In the rows, 128 means zero.
Each named turn below is shown by a few rows before and after it. Which turns, in which order, take the first row of each later pair to the second? The first pair is answered.
turn futu:
[ 76 208 118 129 119  89 159 117 111 177 151 140 125] |-> [ 95 212 117 131 105  89 142 114 118 168 172 143 133]
[120 126 137  77 159  95 125 129 108 173 126 153 116] |-> [119 162 148 133 142 128 178 139 109 167  95 153 123]
[119 120 129 117 135 111 113 111 126 139 154 116 122] |-> [102 125 136 125 143 123 143 117 117 147 126 116 115]
turn pilon:
[141 139 118 147 104 177 117 111 176 101 156 123 149] |-> [165 147 131 154 139 184 152 120 162 122 136 146 141]
[123 147 116 159  87  93  94 125 105 131  95 124 115] |-> [141 159 119 162  89  92 102 126 107 141 108 140 119]
[102 124 136 122 145 139 134 122 115 125  95 110 105] |-> [101 132 122 120 109 126 102 112 130 109 139 103 118]
[129 115 119 119 143  93 112 115 103 139 128 128 126] |-> [132 119 120 120 143  95 114 115 105 142 129 131 124]
turn zapa:
[110 104 120 100 119 135  94 104 129 127 109 120 105] |-> [110 145 124 103 135 121 130 107 118 165 120 148 107]
[156 108 142 105 176 115 130 137 129 138 109 155 114] |-> [182 109 140 121 166 120 127 136 133 128 115 163 119]
[143 183 137 185 126 128 191 153 103 170 102 148 112] |-> [173 107 126 205  79 156 129 149 129  94  93 106 121]
turn tadib:
[181 137 139 179 139 138 155 129 150 138 121 153 125] |-> [126 101 131 115 182 104 135 134 129 163 101 140  96]
[151  94 116  89 143 135  96 142  95 128 129 127 108] |-> [183 109 119 124 117 158 105 141 109 107 137 128 123]
[116 132 114 154 139  84 139 153  77 192  78 153  81] |-> [ 93  61 108 143 101 124  83 144 116 110  76  85  99]
turn sume:
[150 171  99 164  70 104  99 145  92 132 171 125 100] |-> [115 188 119 136  85 159 129 123 143  94 194 102 143]
[132 117 121 130 124 111 112 131 130 134 118 137 119] |-> [113 130 123 142 112 124 127 132 140 123 118 125 126]
[111 134 103 100 117  78 117 111 100 160 166 125 153] |-> [ 95 151  98 125  93  84 128 114  95 156 156 113 153]
[ 68  97 131 115 146 136 145 136 118 110  73 101 109] |-> [ 81  84 130  93 162 132 137 134 123 112  82 106 107]

(2 to 3 turns a pair)
[122 196 150 134 146 108 147 113 144 147 144 118 137] |-> [110 124 139 121 128 124  94 110 161  95 126  71 133] => zapa then zapa
[146 122 128 124 106  99  87 128 102 143 150 114 121] |-> [137 137 141 126 141 105 134 139  86 174 118 133 108] => zapa then pilon then futu
[ 82 139 149 134 141 167 173 149 111 145  70 127 120] |-> [ 63 103 136  72 128 158 105 122 143 109 126  93 140] => sume then pilon
[ 99 119 119  57 148 116 112 112 151 136 157 122 143] |-> [121 118 106 134  73 133  90 120 154  94 137  99 142] => sume then tadib then sume
[131 117 149 173 127 150 161 152 114 109  85 103 131] |-> [188 103 135 116 146 105  97 134 120 119 166 133 140] => futu then futu then pilon
[110  77 119 141 128 114  89 138 137  90  79 101 115] |-> [165  99 122 183 108 125  99 139 141  87  94 126 124] => zapa then zapa then zapa
[137 102 132 127 116 132  88 118 131 105 145 120 145] |-> [156 130 142 119 150 125 120 119 126 140 156 155 145] => futu then pilon then pilon
[121 116 120 127 112 117 112 130 120 126 109 115 115] |-> [126 122 130 105 125 137 115 117 142 113 137 115 136] => tadib then sume then futu
[113 160 129 102 140 157 126  99 143 116 163 149 159] |-> [155 144 137 132 137 177 139 111 141 102 137 158 157] => pilon then zapa
[162 118 104 150  95 151 120 109 168  91 172 124 166] |-> [ 80 129 113 135 163 127 186 136 113 165  85 131 119] => tadib then pilon then sume
[179 161 122 169 137  94 150 143  97 181 129 169 117] |-> [176  94 114 178  78 149  95 130 148  83 129 105 138] => tadib then tadib
[ 93 110 113 135 117 114 129 141 113 149  92  99 112] |-> [128 138 113 176  91 122 135 141 115 142 103 113 121] => futu then tadib then zapa
[ 86 159 130  96 146 116 160 155 150 149 139  95 143] |-> [105 133 125 123 103 138 137 155 171 100 139  71 154] => futu then zapa then zapa
[ 62 102 104 109 121 104 108 114 137 133  90  88 106] |-> [113 161 119  88 172  93 156 102 141 181 135 153 118] => zapa then sume then sume
[169  80 126 134 143 136 118 149 138 131 107 140 109] |-> [113 136 132 161 135 148 167 152 134 146  94 130 109] => pilon then zapa then futu
[112  84 131 109 126 157 107 100 152  85 145  90 135] |-> [174  68 122 126 124 136  90 113 131  97 140 112 123] => tadib then zapa then sume
[171 122 138 138 131 165 126 114 151 103 154 144 165] |-> [191 104 130 160 126 133 118 132 115 124 118 154 134] => pilon then futu then sume
[153 178 157 143 119 132 170 106 126 136 139 145 131] |-> [150 114 132 130  84 108  89 105 126 102 145 108 120] => futu then sume then zapa
[154 149 155 161 114 118 146 149 118 154 122 131 133] |-> [115 149 148 161  92 129 136 143 127 132 124 101 143] => tadib then sume then futu
[ 87 167 135 155 131 126 133 129  73 135  81 110 120] |-> [ 99 165 155 124 146 179 142 108 130  93 122  99 161] => sume then tadib
[106 117 117  93 145 101 127 137 118 146 115 125 111] |-> [100 161 125 134 106 144 156 132 146 115 125 111 138] => sume then sume then futu
[124 199 142 159 114 142 183 134 135 150 149 143 136] |-> [200 151 145 128 152 134 149 130 138 149 164 172 131] => futu then zapa then pilon
[179 108 107  85 152 108 142 148 150 161 149 175 140] |-> [185 113 104 148  84 146 138 149 175 105 148 146 158] => pilon then pilon then tadib
[140 175 109 165 102  94 133 131  88 165 123 146 118] |-> [175 125 101 168  82 108  91 131 104 121 127 133 120] => zapa then futu then tadib
[119 127 111 100 157  92 109 105 115 180 145 140 115] |-> [107 151 124 154 149 127 163 120 111 176  95 139 116] => pilon then futu
[105  90 124  97 129 127 108 128 135 134 123 107 133] |-> [148 118 117 160  85 131 120 130 133 121 124 122 137] => sume then tadib
[186  71 126 137 157 117 119 137  97 143  77 145 114] |-> [118 138 134 186 116 146 174 139 103 138  62 122 126] => zapa then zapa then sume
[126  81 113 147 131 111  90 114 120 138 114 131  98] |-> [131 114 115 132 144  94  95 106 121 160 152 152 106] => pilon then zapa then pilon
[ 99 105 116 120 135 115 114 124 130 129 120 108 120] |-> [111 129 131 138 136 156 153 123 148 116 121 119 141] => futu then sume then futu
[ 40 135 139 113 175 172 186 137 136 140  86 100 136] |-> [190 177 121 146 105 148 121 112 161 121 212 151 176] => zapa then futu
[ 98 159 135 147 113 135 153 120 130 120 119 121 129] |-> [144 125 135 108 162 112 134 126 115 146 126 150 115] => sume then futu then sume
[107 203 134 186  78 130 164 140 136 105 126 117 133] |-> [ 66 132 133 148  91 143 134 141 139  76  89  73 120] => pilon then tadib then tadib
[ 95 130 134  42 164  86  98 117 127 163 184 131 135] |-> [114 104 128  43 149  89  74 116 131 145 182 123 138] => zapa then tadib
[ 84  30 122  61 157 137 100 136 139  95  72  86 114] |-> [ 15 106 114  56 152 100 130 130 118 148  95  95 109] => zapa then pilon
[154 145 140  88 159 134 138 102 163 124 185 144 155] |-> [158 150 157 124 168 162 187 120 156 127 128 152 147] => pilon then futu
[ 88 118 117 124 105 123 122 122 134 110 120 103 127] |-> [ 87 146 115 122 120 104 136 126 115 142 128 126 122] => tadib then tadib then pilon
[111  92 173  78 165 184 173 128 164 101 109 101 133] |-> [219 104 136 104 132  84 103 140 114 152 169 162 108] => pilon then pilon then sume
[ 94 147 136 139 124 122 156 136 117 141  96 113 124] |-> [174 142 136 148 128 119 147 137 121 139 118 151 130] => zapa then futu then pilon
[111 133 123  85 119 116 104 119 148 134 164 125 132] |-> [ 80 143 126  88 121 117 122 119 144 144 150 121 129] => futu then pilon
[113 177 127 132 101 151 142 112 151 122 172 131 157] |-> [120 105 109  80 137 103  83 118 120 145 159 128 123] => tadib then tadib then sume
[128 133 101 142  99 101  66 146  97 135 142 126 101] |-> [109 190 125 172  91 151 130 135 123 119 143 124 134] => pilon then sume
[112 101 117 133 128 111 116 145  91 184  68 152 112] |-> [159 138 114 139 121 101 120 134  97 194 115 185 130] => pilon then pilon then pilon
[114 124 132 144  89 134 146 123 145  73 108 117 128] |-> [120  89 127  82 125 101 109 116 140  94 131 126 119] => pilon then zapa then sume
[150 138 131 186 114 137 128 129 127 121 126 146 132] |-> [170 114 137 137 159 133 116 118 140 121 144 154 137] => sume then sume
[102 120 138 140 117 161 130 129 157  95 106  97 138] |-> [114 116 125  92 135 130  91 114 157 109 154 112 138] => pilon then futu
[152  95 113 120 163 117  94 141 120 169 104 134  83] |-> [114 167 118 186 110 151 146 143 135 150  91 121 101] => zapa then sume
[ 83 103 105 112 118 124  83 105 174  97 146  86 144] |-> [187 155 130 147 169 137 163 114 163 147 143 171 147] => pilon then pilon then futu
[114 143 116 199 100  99 149 154  70 164  73 157  87] |-> [129 110 115 218  54 140 117 143 103 100  76 124 107] => tadib then tadib
[120 160  98 113 112 127 146 109 120 110 171 143 161] |-> [107 122 103  71 154 113 140 115 106 127 146 140 144] => pilon then futu then tadib
[132 122 118 137 140 122 133 141  92 136 103 144 109] |-> [108 119 107 116 133 110 107 136  95 130 124 128 113] => pilon then pilon then futu
[ 99 133 117 125  87 127  86 116 151  94 165 102 139] |-> [130 143 114 102 116  86  84 116 126 141 182 139 128] => futu then sume then pilon
[181 128 122 160  84 147 105 123 129  96 130 133 145] |-> [145 151 114 172  89 100 116 135  87 147 105 144 114] => futu then sume then tadib
[131 144 142 154 113 155 149 127 140  93 128 117 135] |-> [127 148 140 101 163 115 151 124 120 143 145 143 121] => futu then futu then zapa
[184 156 117 131 110 107 114 137 111 171 150 159 114] |-> [ 78 135 140 113 140 163 163 139 126 145  85 104 113] => tadib then futu then sume
[ 92 102 144 141 153 165 162 140 131 120  61 112 109] |-> [ 64 100 124 118 105 143  97 122 152  93 123  79 125] => pilon then futu
[168 100 116 157 109 118 119 128 106 136 123 160 141] |-> [135  90 104 130 112 101  98 126 101 145 134 150 134] => tadib then pilon then pilon
[ 64 111 152  97 159 118 173 133 111 108 123 111 120] |-> [123 136 156 144 107 153 170 121 143  62 163 115 154] => tadib then pilon
[219 130 125 147 128 128 152 112 118 126 120 159 125] |-> [160  76 111 140  94 124 104 118 116  88  84  96 113] => zapa then sume then futu
[152  87 143 130 159 137 132 160 102 130  94 137 100] |-> [118  94 144 115 171 135 141 156 107 138  93 131 103] => zapa then tadib then zapa
[107 174 143 163 145 145 164 125 150 165  88 131 137] |-> [101 134 142 167 119 171 135 119 172 119  90  99 148] => tadib then tadib
[166 105 134 124 150 106  76 100 143 111 128 123 122] |-> [170 122 140 127 177  97 103 105 126 140 113 149 114] => tadib then futu then zapa
[ 90  88 121 140 144 113 118 139 116 118  86 107 114] |-> [127 174 121 151 117 103 130 119 137 129 172 145 150] => sume then pilon then tadib
[134 152 131 141 106  87 111 127 102 154 140 141 117] |-> [168 134 137 152 115 101 122 129 105 149 125 151 113] => zapa then pilon
[163 151 113 160 122 142 174 127 139 145 130 127 148] |-> [164 150 110 155 135 125 174 130 125 163 125 134 134] => zapa then tadib
[131 120 121  99 164  94 102 106  90 144 127 165 127] |-> [ 64 115 125 108 144 128 116 106 105 107  99 118 137] => futu then pilon then sume
[105  67 127 125 114 161  88 127 148  93  94  84 124] |-> [ 60 108 114  96 131  94  86 127 112 157 112 103 102] => tadib then tadib then pilon
[122 129 116 185  54  92  87 134 118 128 132 105 105] |-> [ 49 141 134 135  86 133 120 114 151 112 146  76 134] => tadib then tadib then sume
[157 146 119 158 117  92 128 145 113 152 132 150 124] |-> [131  93 112 120 120  91  86 139 121 130 130 119 122] => futu then tadib
[137  98 141 148 141 182 122 106 148 111  72 103 135] |-> [186 118 143 158 132 179 124 101 155 115 105 126 147] => futu then pilon then pilon
[151 139 145 142 116 161 150 133 124 120 129 126 131] |-> [159 105 139 128 132 137 130 141 105 134 112 129 112] => pilon then sume then sume
[123 134 168 108 150 157 154 135 163 112 111 123 152] |-> [136 156 164  95 163 124 150 132 150 145 137 149 147] => zapa then futu then tadib
[116  88 147 186 104 151 121 121 142  97  74 120 137] |-> [103  68 143 139 115 140  84 108 154  91 105 108 145] => pilon then pilon then zapa
[134 148 122 161  94 150 150 124 137 105 111 119 123] |-> [120 118 109  92 128  94 101 115 121 137 142 123 110] => futu then tadib then tadib
[117 126 123 126 118 100 122 146 105 149 107 133 107] |-> [142 116 121 150  90 120 112 144 120 119 114 127 118] => zapa then tadib then tadib
[121 108 131 141 120 111 124 152  91 142  83 143  92] |-> [ 85 150 140 142  89 160 138 128 142  96 129 115 140] => zapa then sume then pilon
[173 181 124 157  87 134 136 120 145 115 173 152 159] |-> [159 112 115  75 162  86  97 127 108 160 151 156 121] => sume then sume then futu
[135 111 118  98 108 100  68  95 135  98 173 114 114] |-> [161 107 145 112 187 121 151 118 106 142  92 154  86] => pilon then pilon
[ 95 104 129 112 167 147 155 135 120 139  90 120 117] |-> [167 117 117 100 152 115 111 120 128 143 168 154 132] => zapa then futu then futu
[105 156 108  87 137  90 104 120 131 157 186 136 127] |-> [145 176 106 146  90  99 111 124 132 140 181 145 137] => zapa then sume
[138  92 127 103 141 189 143  89 142  89  99  89 146] |-> [117 120 126  77 188 147 168  93 107 157  94 121 124] => tadib then tadib
[144 123  98 112 149 125  85 112 140 109 146 109 124] |-> [133 155 107 113 178 117 127 119 120 150 136 135 113] => zapa then zapa then futu
[193 118 143 136 127 143 122 140 136 132 138 161 136] |-> [ 93  98 128 105 129 102  98 141 106 149 110 117 108] => sume then tadib then pilon
[108 131 130 158 106 123 141 145 119 102 105  86 139] |-> [140 132 137 102 143 133 133 125 149  98 165 105 161] => sume then pilon
[174 118 166 120 139 191 154  92 172  89 142 133 157] |-> [ 90  77 137 125 140 119 133 126  89 149  50 105  84] => tadib then sume then pilon
[158 167 121 182 109 144 161 142 130 115 135 138 133] |-> [200 128 121 129 155 121 135 138 126 132 155 155 126] => sume then sume
[147 162  95 149 109 120 127 117 128  97  81 153  90] |-> [158 137  89 129 108 118  93 110 137  81 101 148  92] => futu then futu then tadib
[ 77 125 140 102 169 126 156 113 129 148 132 116 128] |-> [164 105 133 160 111 154 126 111 151  92 142 115 143] => zapa then zapa
[142 163 140 120 153 134 123 133 108 169 171 158 172] |-> [144 166 153 166 135 168 153 143 108 149 127 147 171] => pilon then futu
